0: array([8, 7, 4, 4, 4, 3, 3, 3, 2, 4, 5, 6, 8, 9, 6, 4, 3])
1: array([7, 5, 4, 4, 3, 4, 3, 2, 3, 7, 6, 7, 7, 8, 4, 3, 4])
2: array([8, 5, 3, 4, 3, 4, 3, 2, 3, 9, 6, 6, 6, 7, 3, 2, 3])
3: array([9, 5, 2, 4, 3, 4, 3, 2, 2, 8, 6, 7, 6, 7, 3, 3, 3])
4: array([6, 6, 4, 4, 4, 3, 4, 2, 3, 8, 6, 6, 7, 8, 4, 3, 3])
5: array([8, 5, 3, 4, 4, 3, 3, 2, 3, 8, 6, 6, 6, 7, 4, 3, 3])
6: array([9, 6, 3, 4, 3, 3, 3, 3, 3, 7, 6, 6, 6, 7, 4, 4, 3])
7: array([9, 5, 1, 3, 2, 3, 3, 2, 3, 9, 6, 5, 5, 5, 3, 2, 3])
8: array([9, 4, 2, 4, 3, 3, 3, 3, 3, 9, 7, 5, 6, 5, 3, 3, 3])
9: array([9, 4, 1, 3, 3, 3, 3, 2, 3, 9, 6, 6, 6, 7, 4, 3, 3])
10: array([9, 4, 2, 4, 3, 3, 4, 2, 2, 6, 5, 7, 7, 9, 5, 3, 3])
11: array([9, 4, 1, 3, 3, 2, 3, 2, 3, 8, 6, 7, 7, 8, 4, 3, 3])
12: array([9, 4, 2, 3, 3, 3, 3, 2, 2, 8, 6, 6, 6, 7, 4, 3, 3])
13: array([9, 3, 1, 3, 3, 3, 5, 2, 3, 7, 6, 6, 7, 9, 4, 4, 3])
14: array([9, 3, 1, 3, 3, 3, 3, 2, 3, 9, 6, 6, 6, 7, 4, 3, 3])
15: array([9, 3, 2, 3, 2, 2, 3, 2, 3, 4, 4, 5, 6, 9, 7, 5, 4])
16: array([9, 3, 1, 4, 2, 3, 3, 2, 3, 3, 5, 5, 6, 8, 7, 6, 4])
17: array([9, 4, 1, 3, 3, 3, 4, 2, 3, 3, 5, 5, 6, 9, 7, 5, 4])
18: array([9, 3, 1, 3, 2, 2, 4, 2, 4, 5, 5, 6, 7, 9, 5, 4, 2])
19: array([9, 3, 1, 3, 2, 3, 4, 2, 3, 5, 4, 6, 8, 9, 6, 4, 3])
20: array([9, 4, 0, 3, 2, 4, 4, 2, 3, 3, 4, 6, 6, 9, 7, 5, 4])
21: array([9, 3, 1, 3, 2, 3, 3, 2, 3, 4, 4, 6, 7, 9, 6, 4, 3])
22: array([9, 3, 1, 4, 3, 3, 3, 2, 3, 7, 6, 6, 7, 9, 5, 3, 3])
23: array([9, 3, 0, 3, 2, 3, 3, 3, 2, 7, 6, 7, 7, 9, 4, 3, 4])
24: array([9, 4, 1, 3, 3, 3, 3, 2, 3, 7, 6, 6, 7, 8, 4, 3, 3])
25: array([9, 4, 2, 4, 3, 3, 4, 2, 3, 6, 5, 7, 7, 9, 5, 3, 3])
26: array([9, 3, 2, 3, 2, 3, 4, 3, 3, 7, 6, 6, 7, 8, 4, 3, 3])
27: array([9, 4, 1, 3, 2, 3, 3, 2, 3, 9, 7, 6, 5, 5, 3, 3, 4])
28: array([8, 6, 3, 4, 3, 3, 3, 2, 3, 9, 6, 6, 5, 5, 2, 3, 3])
29: array([4, 7, 7, 6, 5, 4, 4, 4, 3, 5, 5, 7, 6, 9, 6, 4, 3])
30: array([5, 7, 7, 5, 4, 4, 3, 3, 3, 3, 5, 6, 6, 9, 7, 5, 3])
31: array([2, 5, 8, 6, 7, 7, 5, 6, 3, 2, 4, 5, 5, 7, 7, 7, 3])
32: array([3, 7, 9, 7, 7, 6, 4, 4, 3, 3, 3, 5, 5, 6, 7, 6, 4])
33: array([2, 5, 8, 6, 6, 7, 6, 7, 4, 1, 4, 4, 4, 4, 6, 7, 5])
34: array([4, 7, 9, 6, 6, 6, 4, 3, 3, 3, 3, 3, 4, 5, 7, 7, 5])
35: array([4, 8, 8, 6, 6, 6, 4, 3, 3, 2, 4, 4, 5, 5, 7, 7, 4])
36: array([4, 7, 8, 6, 5, 5, 4, 3, 3, 3, 4, 4, 3, 4, 6, 7, 5])
37: array([4, 7, 8, 5, 6, 5, 5, 4, 3, 2, 3, 3, 4, 3, 6, 7, 5])
38: array([2, 5, 8, 7, 7, 6, 6, 7, 3, 2, 3, 4, 3, 2, 5, 6, 6])
39: array([3, 4, 6, 5, 6, 6, 7, 8, 5, 1, 4, 4, 3, 3, 5, 6, 7])
40: array([3, 4, 8, 5, 6, 7, 6, 7, 4, 3, 3, 3, 3, 3, 5, 6, 6])
41: array([2, 4, 8, 6, 6, 6, 5, 7, 4, 1, 4, 3, 3, 3, 5, 7, 7])
42: array([2, 4, 7, 6, 7, 7, 6, 6, 4, 2, 3, 4, 3, 3, 6, 7, 6])
43: array([2, 5, 8, 6, 7, 6, 6, 6, 4, 2, 3, 4, 4, 4, 6, 7, 5])
44: array([4, 7, 9, 6, 6, 6, 4, 4, 3, 2, 3, 4, 5, 5, 7, 6, 4])
45: array([3, 7, 9, 6, 6, 6, 4, 5, 3, 2, 4, 4, 4, 4, 7, 7, 5])
46: array([5, 8, 7, 5, 5, 5, 3, 3, 3, 2, 4, 4, 4, 5, 7, 6, 4])
47: array([6, 7, 5, 5, 4, 4, 3, 3, 3, 3, 4, 5, 6, 8, 8, 6, 4])
48: array([4, 7, 7, 5, 5, 4, 3, 3, 3, 4, 4, 6, 7, 9, 7, 5, 3])
49: array([5, 6, 5, 4, 3, 4, 4, 3, 3, 3, 5, 5, 7, 9, 7, 5, 3])
50: array([7, 6, 5, 4, 4, 4, 3, 2, 3, 3, 5, 7, 7, 9, 7, 4, 4])
51: array([8, 6, 3, 5, 3, 4, 3, 3, 3, 7, 6, 6, 7, 9, 5, 4, 3])
52: array([7, 6, 4, 4, 3, 3, 4, 2, 3, 5, 6, 7, 7, 9, 5, 3, 3])
53: array([3, 7, 9, 6, 6, 5, 5, 4, 3, 3, 4, 6, 6, 9, 7, 5, 3])
54: array([9, 5, 2, 4, 3, 4, 3, 2, 3, 6, 5, 7, 7, 9, 5, 3, 3])
55: array([9, 4, 2, 4, 2, 3, 3, 3, 3, 5, 5, 6, 7, 9, 5, 4, 3])
56: array([8, 5, 3, 3, 3, 3, 3, 2, 3, 6, 6, 6, 7, 8, 5, 4, 4])
57: array([9, 5, 2, 3, 2, 3, 3, 2, 3, 4, 5, 6, 7, 9, 7, 4, 3])
58: array([7, 6, 4, 5, 4, 3, 4, 2, 2, 2, 4, 5, 6, 8, 7, 6, 3])
59: array([9, 5, 3, 4, 3, 3, 3, 2, 3, 4, 4, 5, 6, 9, 7, 5, 4])
60: array([8, 6, 3, 4, 3, 3, 4, 3, 2, 2, 4, 5, 5, 6, 7, 6, 5])
61: array([6, 6, 6, 4, 4, 4, 4, 3, 3, 2, 4, 4, 4, 4, 6, 7, 6])
62: array([4, 7, 8, 6, 6, 5, 4, 4, 3, 2, 3, 4, 3, 2, 4, 6, 7])
63: array([3, 7, 9, 6, 6, 6, 4, 4, 3, 2, 3, 3, 3, 2, 3, 6, 8])
64: array([2, 5, 9, 7, 7, 7, 5, 6, 4, 2, 4, 3, 3, 1, 3, 5, 8])
65: array([3, 7, 9, 6, 6, 6, 4, 4, 3, 2, 4, 4, 3, 1, 3, 5, 8])
66: array([4, 7, 8, 5, 5, 4, 4, 3, 3, 2, 4, 3, 3, 1, 3, 5, 8])
67: array([4, 7, 8, 6, 6, 5, 4, 3, 3, 2, 3, 3, 3, 1, 3, 5, 8])
68: array([4, 8, 7, 5, 5, 5, 4, 3, 2, 2, 3, 3, 3, 2, 5, 6, 7])
69: array([3, 6, 9, 6, 7, 7, 5, 5, 3, 1, 4, 3, 3, 2, 4, 5, 7])
70: array([2, 6, 9, 6, 7, 7, 5, 5, 3, 2, 4, 3, 3, 2, 4, 6, 8])
71: array([4, 7, 8, 6, 5, 4, 5, 4, 3, 2, 4, 3, 3, 2, 4, 6, 8])
72: array([2, 5, 8, 6, 8, 7, 6, 7, 4, 1, 4, 3, 4, 2, 5, 6, 7])
73: array([8, 6, 4, 5, 3, 3, 3, 2, 3, 2, 4, 4, 4, 3, 6, 7, 5])
74: array([2, 4, 7, 6, 7, 6, 6, 6, 4, 2, 4, 4, 2, 2, 4, 6, 8])
75: array([3, 6, 9, 7, 7, 7, 5, 5, 3, 2, 3, 3, 3, 2, 4, 6, 7])
76: array([2, 3, 3, 4, 5, 5, 5, 7, 7, 2, 4, 3, 3, 1, 3, 6, 8])
77: array([2, 3, 5, 4, 5, 6, 6, 7, 6, 2, 3, 4, 3, 2, 5, 7, 6])
78: array([2, 3, 6, 5, 6, 6, 6, 8, 5, 2, 4, 4, 3, 2, 5, 6, 7])
79: array([3, 3, 4, 4, 5, 5, 6, 7, 6, 2, 4, 3, 3, 2, 5, 7, 7])
80: array([2, 5, 9, 6, 7, 6, 6, 6, 3, 2, 4, 3, 3, 2, 5, 6, 7])
81: array([2, 2, 5, 4, 6, 5, 5, 8, 6, 2, 3, 3, 3, 2, 5, 6, 6])
82: array([2, 2, 2, 4, 3, 4, 6, 7, 7, 2, 4, 3, 3, 3, 5, 7, 7])
83: array([2, 3, 1, 3, 4, 4, 5, 6, 8, 2, 4, 4, 4, 4, 6, 6, 5])
84: array([3, 3, 3, 4, 5, 5, 6, 7, 6, 2, 4, 5, 5, 5, 8, 6, 5])
85: array([2, 3, 5, 5, 5, 5, 6, 8, 6, 3, 3, 5, 5, 5, 6, 7, 5])
86: array([2, 3, 4, 4, 5, 6, 6, 7, 6, 2, 5, 4, 5, 6, 8, 6, 4])
87: array([2, 3, 3, 4, 5, 5, 6, 7, 7, 1, 4, 4, 4, 3, 6, 6, 6])
88: array([2, 3, 2, 4, 4, 4, 5, 7, 6, 2, 3, 4, 3, 3, 4, 6, 7])
89: array([3, 3, 3, 4, 5, 5, 6, 7, 7, 2, 4, 4, 4, 3, 5, 6, 6])
90: array([3, 3, 1, 3, 3, 4, 5, 6, 8, 2, 3, 3, 3, 2, 4, 6, 8])
91: array([2, 3, 1, 3, 2, 3, 5, 5, 8, 2, 4, 4, 2, 2, 4, 6, 7])
92: array([2, 3, 3, 4, 4, 5, 6, 6, 8, 2, 4, 3, 3, 4, 6, 7, 5])
93: array([2, 3, 1, 4, 3, 4, 5, 5, 8, 2, 4, 4, 3, 2, 4, 6, 7])
94: array([3, 3, 1, 3, 4, 3, 5, 6, 8, 2, 3, 3, 3, 1, 4, 6, 7])
95: array([2, 2, 1, 3, 2, 3, 4, 4, 9, 1, 3, 3, 3, 2, 4, 7, 7])
96: array([3, 2, 1, 3, 3, 4, 5, 5, 8, 2, 3, 4, 3, 3, 5, 6, 7])
97: array([3, 3, 1, 3, 3, 3, 4, 4, 8, 2, 3, 4, 3, 3, 5, 7, 6])
98: array([2, 3, 1, 4, 3, 4, 4, 6, 8, 2, 3, 4, 3, 2, 5, 7, 6])
99: array([3, 2, 1, 4, 2, 3, 4, 4, 8, 2, 3, 4, 4, 2, 4, 6, 7])
100: array([2, 3, 1, 3, 3, 3, 4, 4, 8, 2, 3, 3, 3, 2, 3, 6, 8])
101: array([2, 3, 1, 3, 3, 3, 4, 4, 8, 1, 3, 3, 3, 2, 5, 6, 7])
102: array([2, 3, 5, 5, 6, 5, 6, 7, 5, 2, 4, 4, 4, 2, 5, 6, 7])
103: array([2, 3, 2, 3, 3, 4, 5, 7, 7, 2, 4, 4, 3, 2, 4, 7, 7])
104: array([2, 5, 8, 6, 7, 6, 6, 6, 3, 2, 4, 4, 4, 4, 6, 7, 5])
105: array([3, 5, 7, 6, 7, 6, 6, 8, 4, 2, 3, 3, 3, 3, 5, 6, 6])
106: array([2, 3, 4, 4, 5, 5, 6, 7, 6, 2, 3, 4, 4, 5, 7, 7, 5])
107: array([3, 3, 5, 5, 6, 5, 6, 8, 5, 2, 4, 4, 4, 5, 7, 7, 5])
108: array([2, 6, 9, 7, 7, 7, 5, 4, 3, 2, 3, 4, 4, 4, 5, 7, 6])

array([4, 7, 8, 5, 6, 5, 4, 4, 3, 7, 5, 6, 6, 9, 5, 3, 3]) 29 48 53 30 4
array([3, 6, 9, 7, 7, 7, 5, 5, 2, 8, 7, 6, 6, 7, 4, 3, 3]) 29 53 32 48 31
array([3, 6, 9, 7, 7, 6, 5, 5, 2, 3, 5, 5, 7, 9, 6, 5, 3]) 53 31 32 29 48
array([7, 6, 4, 4, 4, 3, 3, 3, 2, 5, 4, 3, 2, 1, 2, 2, 3]) 28 73 7 66 8
array([3, 7, 9, 5, 5, 5, 4, 4, 3, 8, 6, 6, 6, 7, 4, 3, 3]) 29 48 4 53 30
array([2, 4, 7, 7, 6, 7, 5, 7, 3, 4, 5, 6, 7, 9, 6, 5, 4]) 31 53 29 32 48
array([3, 6, 9, 6, 7, 7, 5, 6, 3, 9, 7, 5, 5, 4, 3, 3, 3]) 29 32 40 104 36
array([9, 4, 1, 3, 2, 3, 3, 2, 2, 5, 4, 3, 3, 1, 2, 2, 3]) 7 27 8 28 12
array([5, 6, 5, 4, 4, 3, 4, 2, 2, 9, 6, 5, 4, 4, 3, 3, 3]) 28 4 5 2 8
array([9, 3, 1, 3, 3, 3, 4, 2, 3, 5, 4, 3, 3, 1, 2, 2, 3]) 7 27 8 28 12
array([2, 3, 2, 3, 4, 4, 5, 7, 8, 2, 4, 5, 4, 5, 7, 7, 5]) 83 92 84 106 87
array([2, 4, 5, 5, 6, 6, 6, 8, 5, 1, 4, 5, 4, 5, 6, 7, 5]) 107 85 106 39 33
array([3, 7, 9, 6, 7, 6, 4, 4, 3, 3, 4, 6, 6, 9, 7, 5, 4]) 53 32 48 29 31
array([2, 3, 4, 5, 5, 6, 6, 8, 6, 3, 4, 6, 6, 9, 7, 6, 3]) 86 85 84 106 107
array([3, 7, 9, 6, 6, 6, 5, 4, 3, 9, 6, 5, 5, 5, 3, 3, 3]) 29 4 32 53 36
array([2, 3, 4, 4, 5, 5, 6, 7, 6, 3, 5, 6, 6, 9, 7, 5, 4]) 86 84 85 106 107
array([9, 4, 1, 3, 3, 3, 3, 1, 2, 5, 4, 3, 3, 1, 2, 3, 3]) 7 27 28 8 73
array([7, 5, 4, 4, 3, 3, 4, 2, 3, 7, 5, 4, 3, 1, 2, 3, 2]) 28 7 8 27 5
array([9, 4, 1, 3, 2, 3, 4, 2, 3, 4, 4, 3, 2, 1, 2, 2, 3]) 7 27 28 8 73
array([4, 8, 7, 6, 5, 5, 4, 2, 3, 6, 6, 6, 7, 9, 5, 3, 3]) 29 48 30 4 53
array([8, 6, 4, 4, 3, 4, 4, 2, 3, 7, 5, 4, 3, 1, 2, 3, 2]) 28 7 8 27 2
array([3, 7, 9, 7, 6, 6, 4, 4, 3, 9, 6, 4, 5, 4, 3, 2, 2]) 29 32 4 36 44
array([3, 5, 9, 6, 7, 7, 6, 5, 3, 8, 6, 6, 7, 8, 4, 3, 3]) 29 53 48 32 31
array([8, 5, 3, 3, 3, 4, 4, 2, 3, 2, 4, 4, 3, 1, 4, 5, 8]) 73 61 60 66 68
array([2, 5, 9, 6, 7, 7, 6, 6, 3, 9, 6, 5, 6, 6, 3, 3, 3]) 29 53 32 31 104
array([3, 5, 9, 6, 7, 7, 5, 5, 3, 9, 5, 6, 6, 7, 3, 3, 3]) 29 53 32 4 48
array([2, 2, 2, 3, 3, 3, 5, 5, 8, 5, 5, 6, 7, 9, 5, 4, 3]) 83 86 84 49 85
array([4, 7, 7, 5, 5, 4, 4, 3, 3, 6, 6, 6, 7, 9, 5, 3, 3]) 29 48 30 4 52
array([7, 7, 5, 4, 4, 4, 4, 2, 2, 9, 6, 4, 4, 4, 2, 3, 3]) 28 2 5 8 7
array([3, 4, 7, 6, 6, 6, 6, 7, 4, 3, 5, 5, 6, 9, 7, 5, 3]) 31 53 86 29 107
array([5, 7, 7, 5, 5, 5, 4, 4, 3, 2, 4, 4, 4, 6, 7, 6, 4]) 46 35 44 36 34
array([3, 6, 9, 7, 7, 6, 4, 5, 3, 9, 5, 6, 6, 5, 3, 3, 3]) 29 32 53 4 48
array([9, 4, 1, 4, 2, 3, 3, 2, 3, 4, 4, 4, 3, 1, 2, 2, 3]) 7 27 28 8 73
array([3, 7, 9, 6, 6, 5, 5, 4, 3, 7, 6, 7, 6, 8, 4, 3, 2]) 29 53 48 30 4
array([9, 3, 1, 3, 3, 2, 4, 2, 3, 6, 4, 3, 3, 2, 3, 2, 3]) 7 27 8 28 12
array([9, 4, 2, 3, 3, 2, 4, 2, 2, 4, 3, 3, 3, 1, 2, 2, 3]) 7 73 28 8 27
array([8, 6, 4, 4, 3, 3, 4, 3, 2, 5, 4, 4, 3, 1, 2, 2, 3]) 28 7 73 8 6
array([3, 5, 9, 6, 8, 6, 6, 7, 3, 2, 4, 5, 5, 7, 7, 6, 4]) 31 104 43 32 33
array([5, 7, 6, 5, 4, 4, 4, 2, 3, 5, 4, 4, 3, 1, 2, 3, 4]) 66 67 68 62 71
array([2, 2, 1, 3, 3, 2, 4, 3, 8, 3, 4, 5, 6, 8, 7, 6, 4]) 83 97 84 96 92
array([9, 4, 1, 4, 2, 3, 4, 2, 3, 7, 5, 3, 3, 1, 2, 2, 3]) 7 27 8 28 12
array([7, 6, 4, 4, 4, 4, 3, 2, 3, 7, 5, 3, 3, 1, 2, 3, 3]) 28 7 8 27 5
array([4, 7, 9, 6, 6, 6, 4, 4, 3, 4, 5, 6, 7, 9, 7, 5, 4]) 53 48 29 30 32
array([3, 7, 9, 6, 6, 5, 5, 4, 3, 7, 6, 6, 7, 9, 5, 4, 3]) 29 53 48 30 32
array([6, 7, 4, 5, 3, 4, 4, 3, 3, 8, 5, 4, 3, 2, 2, 3, 3]) 28 7 8 2 5
array([7, 6, 4, 4, 4, 3, 3, 3, 3, 8, 6, 3, 3, 1, 3, 3, 4]) 28 8 7 27 5
array([2, 6, 9, 6, 7, 6, 5, 6, 3, 7, 6, 6, 6, 8, 4, 3, 3]) 29 53 32 48 31
array([7, 7, 5, 4, 4, 3, 4, 2, 3, 9, 7, 5, 5, 5, 3, 2, 3]) 28 2 5 4 8
array([8, 6, 4, 4, 3, 3, 4, 2, 2, 9, 6, 5, 5, 5, 2, 3, 4]) 28 2 8 5 7
array([4, 7, 9, 6, 5, 5, 4, 3, 3, 6, 5, 6, 7, 9, 5, 4, 3]) 29 48 53 30 49
array([3, 5, 9, 7, 7, 7, 5, 5, 3, 8, 6, 6, 7, 7, 4, 3, 3]) 29 53 32 48 31
array([2, 5, 8, 6, 7, 7, 6, 7, 3, 9, 7, 6, 5, 6, 3, 3, 3]) 29 31 53 104 32
array([2, 2, 1, 3, 3, 4, 5, 4, 9, 5, 5, 7, 7, 9, 6, 4, 3]) 83 84 86 18 49
array([3, 7, 9, 6, 7, 6, 4, 4, 3, 4, 5, 6, 7, 9, 6, 4, 3]) 53 29 48 32 30
array([2, 5, 9, 6, 7, 7, 5, 6, 3, 9, 6, 4, 5, 4, 3, 3, 4]) 40 104 80 32 38
array([3, 7, 9, 6, 6, 6, 4, 4, 3, 7, 6, 6, 7, 8, 4, 3, 3]) 29 53 48 30 32
array([2, 3, 1, 3, 3, 3, 5, 4, 8, 2, 4, 4, 5, 6, 7, 6, 4]) 83 97 92 96 84
